One turn moves each row of this set onto another row. After a few examples, where does it send each row asked below?
J_727: -35 3 18 19 -17 11 -23 -12 -31 -7 1 13 23 -15 21 18 -23 -1 2 -19 7 -10 -25 14
J_198: 6 19 0 -7 8 17 -41 5 -13 -33 41 -19 -4 19 -4 -13 24 -14 4 -12 -15 9 -5 34
J_833: 14 17 -7 -4 13 20 -31 4 -17 -28 32 -13 5 14 -6 -7 29 -16 9 -14 -21 18 2 32
J_700: -18 18 -10 12 8 -3 -7 2 -2 -21 -9 2 -20 -5 2 7 2 57 -2 33 8 17 30 -3
J_457: -18 20 3 10 -33 6 -9 10 -22 -4 6 -21 -44 19 17 8 19 0 2 17 13 2 16 17
J_189: 0 -18 7 -37 8 1 -27 9 30 4 40 -5 -29 4 -8 -39 0 8 -16 0 -28 -18 5 10
J_248: -25 1 -25 8 -22 -15 -26 4 -26 14 -2 4 -27 3 0 27 -7 33 -16 12 5 23 -3 10
J_185: -17 -1 8 -21 -7 13 18 5 34 6 2 8 -2 16 -2 6 -12 33 13 21 -53 -28 4 24
J_679: -30 -14 0 34 13 19 11 32 -15 -20 -8 14 -10 -43 -31 15 -8 38 -2 -8 -12 -19 0 17
J_584: -23 -7 4 26 7 10 22 34 -16 -17 -11 -4 -17 -47 -15 -1 -11 49 -17 1 -10 -27 -11 25
J_236: -18 -3 6 16 -13 9 3 -3 31 5 4 13 -19 29 -14 -3 -3 22 -11 31 16 7 14 -19
J_961: -31 -6 0 -1 -8 2 -10 -14 -5 -4 4 8 -32 13 -8 -30 18 0 -38 17 15 9 32 20
J_688: 10 22 3 17 11 29 -22 0 -19 -37 32 -22 2 23 -10 -9 26 -7 -2 -2 -12 6 -16 35
J_448: -16 9 21 14 -12 6 -33 -13 -43 -13 5 6 26 -25 8 17 -12 0 9 -21 10 -5 -18 7
J_758: 17 13 -9 -7 -1 28 -27 -3 -20 -33 34 -32 7 21 -2 -4 22 -10 2 -9 -20 13 -5 22
J_511: -15 -5 12 30 0 11 20 28 -22 -17 -12 3 -5 -48 -30 12 -9 44 -1 -4 -6 -24 -9 14
J_718: -23 -1 5 21 -17 16 -29 -9 -36 -15 11 -4 28 -18 14 18 -17 2 6 -30 8 8 -18 -2
J_675: 21 15 5 -2 3 20 -34 -4 -22 -21 36 -22 4 20 -22 -6 25 -12 4 -6 -19 4 -10 30
J_876: -23 -11 12 -23 0 19 17 13 29 0 -6 19 -8 -3 -3 10 -14 23 21 14 -41 -38 27 12
J_138: -24 6 15 26 -6 11 -35 4 -31 -8 13 7 16 -23 16 19 -14 -5 20 -32 9 1 -14 -4
J_277: -27 12 14 22 -8 13 -38 8 -33 -16 10 5 16 -16 11 24 -11 -3 11 -24 15 1 -24 9
J_941: 10 -22 3 -35 11 4 -29 17 21 9 33 -7 -30 -4 -8 -36 -4 1 -18 -3 -24 -19 4 -2
J_392: 7 -15 17 -36 10 0 -30 1 13 7 32 -15 -23 -5 -15 -46 -3 13 -13 3 -30 -25 7 0
J_196: -24 -10 13 -18 -1 13 22 18 42 3 -2 16 -9 -6 -6 7 -12 35 15 15 -34 -34 20 19
J_998: -27 -22 9 -22 -13 24 23 2 28 0 -1 3 -4 5 -8 10 -17 30 9 13 -44 -37 21 10
J_663: 4 -25 -3 -42 3 9 -27 1 13 -1 35 -21 -27 -3 -5 -38 -5 11 -25 2 -28 -20 9 -1
J_916: -32 -7 4 28 10 14 12 33 -11 -18 -12 12 -4 -47 -19 21 -10 42 -6 -6 -1 -16 -6 22
J_986: -19 -11 16 -22 -8 7 24 2 27 8 -5 14 3 -2 -19 5 -13 33 15 15 -47 -33 17 18
J_728: -30 -15 2 33 3 25 22 23 -17 -27 -7 -5 -3 -43 -23 10 -11 47 -8 -6 -10 -19 2 10
J_552: -2 -10 9 -29 16 -1 -41 -5 16 3 35 -13 -19 -2 2 -48 -11 17 -24 1 -21 -14 -6 -1

J_941 moves to -> J_833
J_675 moves to -> J_448
Now these:
J_998 moves to -> J_663
J_457 moves to -> J_248
J_277 moves to -> J_916
J_185 moves to -> J_552

